Rotation paths and how fast each direction turns (deg/step):
Each turn is a multiple of 5 degrees from 10 to 175, or 0.
Rotation 1:
[  7 -19  15  23  22 -24   4   4  17  31  -4   1  -9  12  22  -5  13   6
 -11  13  12   2 -15  35]
[  8  11 -14 -10   6 -24  10  23  10  10   0  27   0  25  30  -2  20  11
  22  15  16 -21  -8  22]
[ 30  -8 -20  25  -8 -11 -13 -16  -6  12 -16  19   5  17  12   3  35  19
   8  11   1   3 -19  18]
[ 28   2  11  11  -4  -9 -10   4   5  49   0  18 -18  12  17  20  -1  19
  22   8  14   6   1   3]
[  6 -21  -3  14   3 -39  -2  -7  11  26  27  12  -8  17  29  -1  15   0
 -14   3  21   3  -9  18]
[ 22   8 -15 -14 -13 -26  15   3   9   3  -8  16 -10  21  43   6  18  -7
  24  10  10   2 -18   6]
[ 19 -11  -9  26 -13 -18  -5 -14 -15  21 -20  13 -32   6  13  -3  16   8
   6   5  -8   8 -28  27]
[  6   2  13   9   7 -25   1  13  -5  43 -10  30 -19  26  11   6  -9  -5
  15  25   9   5   3  11]
[ 15 -10   6   7  11 -35   3 -12  23  16  -3  15  10  29  22 -13  20  -2
 -15  10   3  -9 -13  29]
[ 26   8  -7   2   7 -13  10  18  13  11 -18   1  -8  12  30   5  23  18
  35  16   8  -5 -17  20]
[ 12  -9 -17  27   0 -14 -21   0 -14  25   0  28 -15  13   4   3  21  28
   4   4  11  -8 -24  24]
[ 22  -2   2   6  -5 -15  -5   0   5  39  -1  31   9  26  24  18   9   0
  10  20  21  13  13  -1]
[ 29 -11   2   7  -9 -32   3 -20  26  23  16   0 -12  13  32  -5  18   8
  -2  -6   1  -4 -11  22]
[  9  -1 -18   5   0 -32   8  18  -6  13   0   1 -27  11  33   9  14   0
  31  14  15   9 -26   5]
[  7  -5  -8   9 -12 -22 -11 -13 -15  19 -15  44 -18  23  13   3   9  -1
 -10   2   7   0 -32  19]
[ 23  -2  15  12  -3 -14  16  -1   8  38 -22  19  -7  17  24   3   6 -10
  10  29   0  15  14  20]
[ 15  -4   7  10  12 -43  -1  -1  19  21   9   3 -16  22  12 -18  10  14
   9   7  -7 -20 -15  29]
[ 10   0 -14   8  20 -21  -3  20   0   9 -17  11   6  24  23  12  23   7
  21  24  23   3 -30   9]
[ 24  -3  -4  10 -13   2 -11  -9   2  26 -14  39  -5  11  19   8  19  25
  -5  -2  10 -11 -15  28]
[ 22  -9  -5  23  -5 -19   5   4   3  40  12  10  -7  10  23   5  17   8
  19  23  10  13  24  12]
[ 20  -3  -4  -2  -3 -46 -13 -12  16  19  23  11 -11  31  19  -1  10   7
   9  -4   6  -8 -23   1]
[ 16 -10  -9   7   0 -14   8   2   2  13 -20   6 -12   9  40  18  18  -7
  10  11  21  22 -35   8]
[  9   0  -4   6 -19 -16   7   0  -9  28  -8  39 -36   7  22  -6   4   8
   2   1   1  -8  -9  34]
[ 12  -6  -5  22   3 -38   5  -3  -6  27  -6  14  -1  30  10  -7  14 -13
  15  33  -4  12  10  14]
[ 27   4  17  -3  11 -31  -8  -8  25  21 -14  10  -7  32  14  -1   6  10
   8   4  -2 -14 -31  15]
[  7 -12  -5  20  19  -7   6  20   5  21 -15   4  -6   3  32   7  23  14
   6  16  24   5 -21  31]
[ 13   6 -18   3 -12 -15  -6   6  -6  22   5  46  -6  21  15  -1  19  20
  10   6   8 -21   3  24]
[ 34 -11  -7  24  -7 -22  -9 -18   5  27  -2   7  10  22  16   9  25   5
  14  20   3  20   3   1]
[ 24  -1  13  -3  -1 -26  -8  -1  20  35  10   5 -27  13  27  12  -2  15
  14  -6  14  -4 -24   6]
[ -4 -18 -19  14   2 -27  10   9  -6  15   6  15 -14  10  38   5  20  -9
  -3  11  27  13 -21  20]
[ 22  10 -11  -9 -25 -21   8  -8  -4  14 -17  41 -15  25  22  -2  12  -3
  15   9  -6  -6  -8  16]
[ 23 -13   7  33   3 -25  -1 -12  -1  34 -19  -1 -17  16   8  -5  11   1
  11  23 -11  16  -9  21]
[  6   4  17  -3  22 -32  -4  19  15  34   1  19 -15  27  15   3  -5   8
  11  10  15 -15 -18  16]
[  9 -13 -15  13  10 -18   6   4  10   5 -12  19  16  19  31  -2  35   3
  -8  15  18  -2 -17  31]
[ 35  12 -10   4 -17  -4   0   3   2  22 -13  24 -13  11  20   6  20  27
  32   9  -2 -12  -2  19]
[ 16 -18  -6  36   4 -27 -20  -9  -7  38  13   9 -11  15   5   6  15  15
   6  12  10  13  -7   8]
[ 18   1   9 -13   0 -28  -2   2  19  31  10  24  -3  27  36  17   0  -3
   4   4  25   2 -11  -2]
Speeds:
[  0  -3   1   0  -4  -3  -7 -11   2  -2   5   5  -4   1  -5  -7   0   6
 -12 -11  -5 -10  -8   7] -> 175
[  7   4  -8   0  -5  -9   3  -4   1  -9   3  -9   1   2  -2  -8   7   1
  12   3 -12  -3   5  -1] -> 100
[ -2   2 -13   1  -8  10   1   3 -13  -7  -9  10  -3  -5   1   1   6   4
   3  -1   0  -1  -5   5] -> 90
[ -5   4   7   1  10  -1   4   5   0  -2 -15   1   1   5  -7  -8  -2  -3
  -1   8  -8  -6  -2  10] -> 45
Rotation 2:
[-15  -4   4   1 -19 -16 -18 -10  23   7   2   3  20  12   3  -8  30 -16
 -16   5  -6  -7  32  34]
[-12 -11  -5 -20 -26   0   6 -11  23 -13   4  -7  20  21   6 -12  12  -9
 -11 -15  -8  -3   4  46]
[-14 -11  10   5 -22 -22  -4 -11  15  10   1  -5  22  10  -7   5  21 -15
 -15  -3   3 -14  28  39]
[ -8 -13  -4  -2 -31  -1   3  -9  21 -17 -13  -6  26  21  -4 -15  10  -8
  -9 -19   4  10  11  40]
[ -8 -19  19   2 -29 -17   3 -10   4  10  -2  -7  14   9 -18   1   4 -22
  -9   1   6 -10  21  47]
[ -5 -12   6   5 -31  -2 -12  -7  19 -13 -19   1  21  20  -8 -27   9 -15
  -6  -4   2  16  22  34]
[ -5 -18  18 -17 -29  -6  -2 -11   6   6   3  -4   4  11 -11 -14  -3 -25
  -3   8  -4  -7  14  51]
[ -8  -6   7   0 -23  -7 -25  -7  23  -3  -8   6  17  16  -1 -26  19 -20
  -7   8  -7   7  30  32]
[-10 -12   6 -29 -25   1  -1 -11  16  -3  10  -3   8  17   4 -16   6 -19
  -6   0 -14  -8   9  51]
[-15  -4   4   1 -19 -17 -18  -9  23   7   1   4  19  13   3  -8  30 -15
 -15   5  -7  -7  32  34]
[-13 -11  -5 -20 -26  -2   6 -11  21 -12   4  -6  20  20   5 -12  11 -10
 -12 -15  -7  -3   5  47]
[-15 -12  10   5 -23 -23  -3 -11  15  11   1  -4  20   9  -8   6  22 -17
 -16  -4   4 -14  27  40]
[ -9 -14  -2  -2 -31  -2   3 -10  22 -18 -12  -5  25  22  -5 -16  10  -9
 -11 -20   3   9  10  40]
[ -8 -20  20   0 -29 -17   2 -11   4  10  -1  -7  14   8 -16   1   4 -21
 -10   1   6 -11  21  47]
[ -3 -11   5   4 -31  -2 -13  -7  19 -13 -19   2  20  19  -8 -27  10 -16
  -5  -5   1  16  21  35]
[ -6 -19  19 -17 -29  -6  -2 -10   4   6   4  -4   5  11 -11 -14  -3 -25
  -3   7  -6  -7  13  50]
[ -9  -5   7   2 -23  -6 -24  -6  22  -2 -10   6  18  15  -1 -25  19 -19
  -8   9  -8   7  30  32]
[-10 -13   7 -30 -24  -1  -1 -10  15  -3  10  -4   9  17   3 -17   6 -18
  -6   1 -14  -8   7  51]
[-15  -4   4   1 -18 -16 -19  -8  23   7   3   3  20  12   3  -8  29 -16
 -15   5  -6  -7  32  34]
[-14 -11  -5 -20 -26   1   5 -10  22 -12   3  -7  20  20   5 -12  12  -9
 -12 -16  -8  -3   6  46]
[-15 -11   9   5 -23 -22  -3 -12  15  10   2  -5  21  10  -8   5  22 -15
 -16  -4   4 -14  27  39]
[ -9 -13  -2  -2 -32  -1   3  -9  22 -17 -13  -6  26  22  -4 -16  10  -8
 -10 -20   3   9  11  39]
[ -8 -19  19   1 -28 -17   2 -12   4  10  -3  -7  13  10 -17   1   4 -22
  -9   0   6 -10  21  47]
[ -5 -12   6   4 -31  -2 -12  -7  20 -13 -19   1  20  19  -8 -26   8 -16
  -5  -4   0  16  22  35]
[ -6 -18  19 -18 -29  -6  -2 -11   5   5   4  -4   4  11 -10 -13  -4 -25
  -3   7  -4  -6  14  51]
[ -8  -5   8   2 -24  -7 -25  -5  23  -2  -9   7  16  15  -1 -25  21 -19
  -7   8  -8   8  31  31]
[-11 -12   6 -29 -25   1  -1 -11  15  -2  10  -3   7  17   3 -16   5 -18
  -7   1 -13  -7   7  51]
[-15  -3   5   1 -18 -16 -18  -9  24   8   2   3  20  13   3  -8  30 -16
 -15   4  -6  -7  32  34]
[-13 -12  -5 -20 -26   1   4 -12  22 -12   4  -7  20  21   5 -12  13  -8
 -11 -15  -8  -3   5  46]
[-15 -11  10   5 -23 -22  -3 -11  15  11   0  -5  21   9  -7   5  21 -16
 -17  -4   3 -15  29  39]
[ -9 -13  -2  -2 -31  -2   3 -10  22 -17 -12  -6  26  20  -5 -16   9 -10
 -10 -19   3   9  11  40]
[ -8 -19  18   0 -30 -17   1 -11   5  10  -2  -7  13   9 -16   1   4 -22
  -9  -1   5 -11  20  47]
[ -4 -12   6   4 -31  -3 -12  -6  20 -12 -19   2  21  20  -8 -26   8 -16
  -6  -5   1  16  22  35]
[ -6 -18  20 -17 -30  -6  -2 -11   5   6   4  -5   3  12 -10 -13  -4 -25
  -3   8  -5  -7  15  51]
[ -9  -6   7   1 -23  -6 -24  -6  22  -1  -9   7  16  15   0 -26  19 -19
  -7   9  -7   8  31  33]
[-10 -12   6 -29 -25   1  -1 -11  15  -2  11  -3   8  16   3 -17   5 -18
  -6   0 -14  -8   7  51]
[-14  -3   4   1 -18 -16 -18  -9  24   9   1   3  20  12   3  -8  30 -17
 -14   6  -6  -7  32  34]
Speeds:
[  1   0  -8  -6  -3  10   3   1   5 -14  -4   0   3   6   4 -10  -3   4
   2  -8  -3  10  -8   0] -> 160
[ -7   4 -10  -2   4  -4   5  -2   7   0   7  -2   6   1   8  10  11   7
  -7  -9  -1  -8  -2   0] -> 40
[  4  -4   7   5  -6   8  -2  -1   7   2   5  -7 -10   0   1   5  -1  -4
 -11  -5  -7   3  -2 -14] -> 0
Rotation 3:
[ -9  -3  15 -32   3 -25  25   4   0  13 -33  13  -9  -9  15  20  -8 -14
  -5  -5  -6  20 -15  -8]
[ -3   6  -2 -35  -6 -11  24  13  15  20 -18  15 -15   4  19  20   1  -2
   8   1 -19  22 -24   6]
[ -8  -4  17 -29   3 -27  32   8  10  13 -26   9 -10  -9  19  24  -9  -6
 -11  -9  -9  17  -6  -2]
[ -3   0   3 -41  -5 -12  13  10   6  23 -27  15 -13   6  16  16  -4  -7
   7   0 -15  24 -28   1]
[ -3  -1  12 -31  -1 -23  34  14  18  17 -19   7 -15  -6  20  23  -9   2
  -9  -8 -15  13  -2   4]
[ -3  -6  11 -41  -1 -19  10   8   0  24 -34  11 -10   2  12  15  -8 -12
  -1  -3  -8  21 -21  -5]
[  1  -1   1 -35  -4 -16  27  19  23  24 -15   8 -18   3  19  20  -6   4
  -2  -3 -21  14  -7  10]
[ -2 -11  16 -38   2 -26  15   9   1  22 -34   7  -9  -3  12  18 -14 -11
  -7  -6  -7  15  -8  -7]
[  5  -2  -4 -41  -6 -12  15  20  18  28 -17   8 -18   8  15  17  -6   0
   5   0 -22  16 -14   7]
[ -2 -14  15 -34   4 -28  22  13  10  20 -28   3 -13  -7  13  20 -16  -7
 -12  -8 -11   8   3  -5]
[  4  -7  -2 -43  -5 -14   5  18   8  29 -26   9 -17   8   9  14  -9  -9
   7   2 -18  15 -16   1]
[  1 -11   6 -34  -1 -26  27  21  21  20 -19   2 -20  -6  13  20 -14  -1
  -9  -4 -19   6   8   2]
[  2 -13   3 -45   0 -20   2  14   1  26 -34   7 -16   2   6  13 -14 -16
   3   2 -15  15 -10  -6]
[  3  -9  -4 -35  -3 -19  22  25  24  23 -14   3 -24  -2  10  19 -10  -1
   2   1 -25   6   5   6]
[ -2 -17   8 -38   3 -28   9  14   2  20 -34   5 -17  -7   3  14 -16 -20
  -1  -1 -12   9   1 -10]
[  3  -8 -11 -38  -3 -14  13  25  18  24 -17   9 -26   3   6  13  -7  -7
  12   7 -27   9  -4   5]
[ -3 -17   6 -31   5 -31  20  17   9  15 -29   3 -21 -14   3  17 -16 -17
  -4   0 -14   5  11  -7]
[  1 -10 -11 -39  -2 -15   6  19   8  21 -25  12 -24   2   1  11  -7 -18
  16  10 -22  11  -9  -1]
[ -3 -13   0 -27   4 -28  27  21  18  11 -20   6 -25 -14   6  18 -12 -11
   1   3 -20   3  15  -2]
[ -3 -12  -5 -37   1 -20   5  15   0  17 -33  14 -22  -5  -1  11 -10 -26
  14   9 -16  12  -8  -9]
[ -3  -8 -10 -28   0 -20  28  24  22  12 -15  10 -28 -10   6  17  -5 -10
  10   7 -26   6   7   2]
[ -9 -13   3 -31   6 -27  14  13   0   9 -33  12 -20 -13  -1  13 -10 -27
   8   6 -13  10  -1 -13]
[ -4  -3 -15 -30  -1 -15  21  22  18  11 -16  16 -28  -5   5  14  -1 -13
  19  11 -26  13  -5   3]
[-11 -11   4 -24   7 -30  27  12   8   2 -30  10 -22 -18   3  18  -9 -22
   4   4 -13   9   6 -11]
[ -7  -1 -13 -31  -1 -13  15  16   7  11 -24  20 -24  -3   2  12   0 -20
  22  12 -23  17 -15  -3]
[-10  -5   0 -21   5 -27  37  15  16   2 -21  13 -24 -19   7  20  -6 -15
   5   2 -18   9   6  -4]
[-10  -3  -4 -32   2 -18  15  10   0   7 -32  20 -20  -7   3  13  -3 -25
  18   9 -16  20 -18  -9]
[ -9   1  -8 -22   0 -20  38  16  21   5 -15  17 -25 -13  11  21  -1  -9
  11   5 -23  14  -1   2]
[-14  -5   6 -28   6 -25  21   5  -1   4 -34  18 -14 -14   6  17  -5 -25
   8   4 -10  19 -13 -12]
[ -9   5 -10 -27  -4 -13  29  15  18   8 -16  20 -24  -5  13  18   3 -10
  16   7 -24  18 -15   3]
[-14  -4  11 -25   6 -28  34   5   5   2 -29  15 -15 -17  10  21  -7 -17
   0  -1 -10  18  -5 -10]
[ -8   6  -7 -32  -3 -12  21  10   9  11 -23  22 -17  -1  12  16   2 -14
  16   6 -20  24 -26   0]
[-12   2   8 -22   4 -26  41   9  14   4 -21  15 -16 -15  17  23  -4  -7
  -2  -4 -13  16  -4  -2]
[-10   2   3 -34   0 -16  19   6   0  13 -30  20 -13  -2  11  16  -3 -17
  10   3 -12  26 -28  -6]
[ -7   4   4 -25  -1 -19  40  13  21  10 -15  15 -18  -8  20  22  -2  -1
   1  -2 -19  18  -8   6]
[-11  -2  12 -33   3 -23  21   3  -1  11 -35  15  -8  -8  14  19  -7 -16
   1  -3  -7  24 -20  -9]
[ -5   7  -1 -32  -5 -13  29  14  19  17 -15  16 -17   0  20  21   1   0
   7   0 -21  21 -19   7]
Speeds:
[ -2  -4   7  -3   3  -3 -10  -7 -13   0 -12   1   5  -1  -4  -3  -3 -10
  -1   0   8   3  -5  -9] -> 155
[ -7  11   5   4   0   2  10  -8  -1  -6   1   6   6  -2   8   4   6   3
  -1  -3   4   9 -13   1] -> 10
Rotation 4:
[  1  22  31   4   0   1 -25 -27 -14  -7   7   2  -3   9  34 -29  -4   9
  -2  -7  20  26   2  -6]
[  5  18  12   8   0   7  -3 -18 -17   0 -27  18 -10 -15  22 -31 -10   7
  20 -13  11   5 -32  23]
[  3  21  27  21  23   0  -6   7 -16  -4  -6  33 -11   5  20 -10  25   4
  -8 -21  21  18 -15   2]
[-15  12  19  12   2  -8  15 -30  -9  -6  -8   6 -20   7  20 -37  -2  -4
  -1   0  18  32 -13 -16]
[  2  10  21   0 -19  -3 -17 -25 -30  -8  -4  16   9  -9  31 -23  16   5
  13 -25  15  13 -10  14]
[  8  29  24  13  28   9 -18 -10 -16  11 -21  14 -15   4  22 -21 -11  19
   4  -8  19  11  -8   6]
[ -1  10  14  17   7   1  13  -4  -4 -16  -4  19 -23  -3  19 -34  16  -6
  -4 -17  13  19 -41   8]
[-16  20  27  13   1 -12  -1 -21 -27  -4  -6  25   8   4  22 -12  12 -10
   6 -11  22  31   5 -10]
[  2   5  18   3  -6   2 -10 -32 -20  11 -16   0 -16  -3  27 -41   1  29
   0 -13  15  12 -11   0]
[ 17  32  24   8  11   8 -19  -1 -12 -15   1  19  -8  -3  32 -20   1  -9
   8 -16  14  10 -24  22]
[-15  17  11  25  23  -3  17 -13 -20   4 -27  26 -12   5   8 -18   7   1
   9 -13  18  25 -20  -2]
[ -6  -1  28   8 -12  -6  -7 -19 -10 -10   7  14  -7   4  29 -32  24   8
 -16 -15  20  29 -12 -11]
[  3  30  25  -1  -5  -3 -11 -28 -24   1 -16  11  -3  -7  33 -27 -17  -6
  21  -1  17  13  -3   7]
[ 11  16  10  13  18   6  -6  -6 -24   3 -18  20 -17  -1  19 -23  20  20
   5 -31  11   4 -28  18]
[ -7  25  27  22  21   3  -2  -5  -1 -17   4  18 -12  12  20 -21   1  -9
  -7  -4  23  35 -18  -8]
[-15   1  17   8 -21 -10  11 -32 -22   0 -19  20   0 -11  21 -30   8   0
  11 -11  16  22 -18  -1]
[ 14  22  32   2   6   1 -28 -13 -27   7  -4  13  -5   0  35 -19  13  16
  -3 -17  18   7   4   4]
[  6  28  10  13  21   7   3 -15 -10  -7 -14   6 -27   3  21 -35 -14   0
  10  -9  11  14 -31  10]
[-10  10  17  23   2  -4   2  -7 -18 -18  -4  33   6   1  16 -13  26  -4
   2 -25  18  28 -23   7]
[-11  10  33  10   2  -6  -6 -25 -14  11 -17  14  -7   3  26 -30  -4  14
  -4   4  25  28   3 -18]
[ 16  14  18  -3 -14   1  -7 -20 -20  -6  -5   8 -18 -15  35 -38   8   0
   6 -18   8   1 -24  17]
[  2  37  17  18  32   2  -8  -8 -26  -3 -12  21  -6  10  18  -7   4  -3
  13 -19  17  18  -9   9]
[-16  -1  13  21   7   2   7 -18  -3  -7 -11  15 -16   8  14 -36   9  19
  -7 -14  17  33 -30  -6]
[ -1  17  37   4 -17  -8 -13 -15 -15 -10  -1  24   7 -10  35 -20   6 -12
   2  -3  22  21  -5   1]
[  6  23  16   4  13  -3   0 -24 -33  19 -29  11 -20  -4  24 -28   2  14
  12 -15  12   2  -6   6]
[  9  21  15  14  18   8 -12  -5  -8 -20  11  10 -18  11  24 -26  17   4
  -6 -26  13  20 -27  10]
[-21  19  19  21   5  -2   6 -21 -12  -9 -19  26   7   2  15 -21 -10  -8
  16  -4  21  36 -17  -1]
[ -1  -3  28   5 -12  -5  -8 -16 -23  11 -16  22  -7 -11  27 -30  24  22
 -10 -17  19  12 -10  -1]
[ 16  37  28   1  13  -1 -12 -15 -16  -4   0   5 -23   2  35 -28  -8 -10
   3  -4  15  10  -5   2]
[ -7  16  -1  19  13   1  10 -20 -25  -9 -16  17 -11   4  12 -24  11   2
  19 -31   8  17 -32  16]
[-10  10  33  20  10   2 -17  -8  -7  -7  -1  25   6   9  20 -16  12  16
 -10 -11  27  36  -9  -7]
[ -1  11  27   3 -13  -4   6 -23 -11   5 -21  14 -17 -16  29 -41 -10  -2
   4   6  16  13 -16  -1]
[ 14  24  19   4   8  -5  -9 -10 -36  -1  -5  18 -11  -2  29 -13  27  -3
   7 -30  10   3  -8  14]
[ -7  25  11  20  29   5  -3 -21 -12  -5  -7   4 -17  20  15 -27  -9  13
   4 -13  17  31 -16  -4]
[ -8  -1  21  15 -17   2  -2 -13  -4 -18  -6  27   6 -10  22 -30   9   3
   3 -15  18  26 -34   9]
[  2  24  37   6   6  -7  -8 -11 -25  16 -23  28  -5  -8  29 -15   4   2
   2  -1  24  12   7  -5]
[ 10  16  10   4   8  -1   5 -22 -18  -1  -6  -2 -38   3  26 -40  12   7
  -4 -21  10   7 -22   4]
Speeds:
[ -3  -5   8  -2  -8 -10  11   1   0   4  -1   5  -4  -5   2  -1   8  -8
  -8   7   3   0   7 -11] -> 90
[ -1   4  -2  -2  -9  -2   5  -2  -2  -8  -1   5   7  -7   1   3  -4 -17
  12   1  -3  -1  -5   8] -> 130
